In the rows, zero is written as 128.
One turn sends every row of this set to another row. A few are shown first. Where does it send the rows asked after them?
Nulek: [113 115 122 145 132 127 138 136 154 104  80 124 143 141 125 102 101 170]
siba: [115 165 115 185 149 119 123 149 135 133 133 136 126  94 168 117 162 173]
zar: [132 118 149 153 131 152 114 136  84 151 122 104 122 112 161 145 130  83]
nali: [121 137 105 139 102  95 130 134  95 111  97 138 109 124 163 112 187 137]
lenu: [115 132 134 116 142 129 139 159  91 138 135 184 111 151 139 127 114 166]
bazot: [151 129 113  97 103 100 117 139 155 116 147 125 124 128 135 117 127 172]
Tamet: [160 117 133 164 126 165 125 118 146 123  94 138 165 133 114 108 136 113]
ronu: [114 117 171 148 122 141 111 170 105 139 164 130  90 102 132 124 118 128]
nupov: [146 117 149 140  97 149 102 125 162 117 142 115 116 106 114 112 154 111]
pok: [120 147 122 138 126 145 145 171 136 133 111 100 141  85 118 104 104 143]
Lov: [127 150 113 131 127 121 155 117  79 142  91 145 140 157 159 134 135 121]
Zale: [133 152  93 155 118 122 146 145  88 121  71 139 141 135 159 115 155 134]
Bog: [115  96 135 143 150 133 116 114 111  93 103 106 128  84 163 110  96 157]
rud: [145  99 159 121 153 132 101 100 117 123 122 132 134 110 148 111 112  88]
fas: [155 112 133 165 106 146  91 178 130 137 153 145 113 154 141 130 119 156]
Gusiz: [134 109 136 168 128 106 127 112 154  87 130 127 101 101 149 102 135 182]
Dol: [163 109 124 166 114 149  98 163 109 136 141 173 103 138 149 120 137 176]
Nin: [132 139 126 133 108 149 147 141 119 151 120 119 144 171 119 144 137 106]
lifit: [164 127 131 162 132 165 132 126 147 121 104 139 156 140 116 101 119 105]
boz: [164 121 138 155  95 121 111 119 120 137 152 131 102 148 158 149 163 116]
lifiz: [107 184 119 170 145 123 110 139 121 134 141 136 125 110 168 111 174 152]
lired: [115 158 114 139 166  96 114 138 134 143 118 150 149 142 173 124 129 175]
Doz: [110  99 131 140 159 130 121 118 118  99 107 104 133  85 157 105  96 162]
gumal: [135 132 136 110 139 154 144 151  89 138 135 168 125 146 123 127 105 167]
dat: [155 116 159 105 137 138  97 103 130 122 134 120 134 112 138 127 105 101]
roru: [ 82 145 115 117 158 120 118 138 111 131 139 116 143  95 162 120 156 169]
tamab: [100 121 129 139 118 117 129 120  70 139 106 124 106 111 172 126 170 110]
Befi: [129 142 120 134 134  96 134 122  68 119  86 139 119 112 183 122 146 122]
fasa: [149 126 119 173 128 149 120 166  93 129 141 180 104 125 162 126 133 177]
pov: [162 125 141 157 139 102  89 149 131 132 121 125 111  82 179 116  97 143]
fidup: [117 117 119 149 139 120 138 132 159 104  91 128 142 140 129  98 104 177]
sefum: [135 111 138 162 117 104 127 108 152  84 125 131  98 107 147 107 136 179]
zipu: [152 103 164 129 150 136 109  90 118 122 112 138 144 105 143 118 119  98]
kago: [111 178 111 148 160 110  98 136 123 143 119 148 147 147 174 115 146 152]
kudem: [ 92 169 112 121 158 124 103 126 100 134 142 126 145 116 171 117 159 150]
vuruv: [139 132 140 114 132 157 133 157  95 132 160 135 135 145 130 140  86 147]
fekel: [ 92 106 130 137 131 154 112 180  78 138 136 154 102 105 145 114 142 157]
sofe: [171 133 136 158 126 161 105 132 157 130 108 126 152 135 125 119 106 109]
memi: [144  95 149 137 106 133 106 100 150 112 133 134 125 112 120 106 173 118]
Rabal: [151  97 136 141 102 143 105 110 149 107 146 130 117 117 121 101 171 116]
podel: [106 107 159 141 136 151 114 169  83 149 135 149  91  95 134 113 128 146]
lus: [144 136 101 178  95 125 130 128  98 135 105 144 117 146 170 126 180 135]

Rabal turns into lifit
dat turns into nupov
And these:
fidup turns into Doz
boz turns into Nin
lus turns into Lov
memi turns into Tamet
Nulek turns into Bog
podel turns into Dol
siba turns into lired
vuruv turns into ronu
Befi turns into nali
pok turns into pov
fekel turns into fasa
kago turns into kudem

One turn sends every row of this set to another row. A few are shown first. Where does it send the rows asked after them?
gelog: [117 128 149 103 148 144 166 143 139 137 135 155]
sofum: [129 129 148 116 123 178 106 112 143  95 138 141]
dep: [160 167  96 131 122 135 156 140 144 150 141 114]
lupuf: [106 146 157 115 142 136 162 151 146 139 133 144]
tek: [108 133 132 139 149  95 145 117 100 160 123 153]
Fomu: [137 125 138 113 148 146 126 124  94  72 105 144]
varo: [148 163 109 173 147 123  96 103 125 135 132 128]
tili: [149 133 138 144 166 139  96 141 108 110 117 107]
fab: [107 142  80 118 103  97 150 131 107 102 125 145]
Gatok: [143 135 116 108  98 112 150 105 154 149  98 118]
Maf: [117  93  97 146 113 122  95 111 121 115 101 124]
gabu: [151 140 124 138 109 151 144 168 114 116 135 177]
kab: [113  99  90 160 128 131 109 115 100 117 101 147]
loz: [151 153 128 164 112 121 118 145  92 138 138 167]
Rigu: [167 157  96 162 129 117 113  97 138 134 117 119]
kis: [113 168 100 100 160 164 105 127 132 123 136 125]
bosis: [141 180 152 145 140 135 135 128 109  85 104 126]
Dotur: [ 97 159 103 122 121 175 145 122 106 139  93 130]
nopem: [133 145  95 129 103 137 152 127 156  80 101 141]
bem: [141 119  99  91 112  97 137  99 146 133 107 131]
zemo: [123 146 127 112  99  92 121 105 154 141 110 109]
sok: [137 158 141 111 107 122 111  88 105 138 159 125]
Nezo: [142 137 149 117 103 160 106  96 152 102 129 123]
rili: [109 133 129 131 163  90 129 123 110 152 139 151]
nez: [136 123 116 147 120 118 102 156  91 120 143 173]
soke: [ 90 192 100 136 138 137 114 124 114 129 112 120]
kipe: [148 131 115 158 148 142 143 140  92 115  80 124]
zuz: [107  96 120 109 101 150 118 148 121 137 133 111]
vev: [115 140  92 102 148 163 117  96  92 134 116 145]
migu: [127 163 110 147 115 158 160 135 150  89 105 149]
Zok: [139 145 150 137 108 151 113 168 119 119 149 159]
Ner: [128 122 114  92 115 104 116 121 167 130 119 111]

Gatok turns into bem
Maf turns into Nezo
Dotur turns into vev
And these:
gelog turns into rili
loz turns into gabu
sofum turns into varo
tili turns into bosis
sok turns into dep

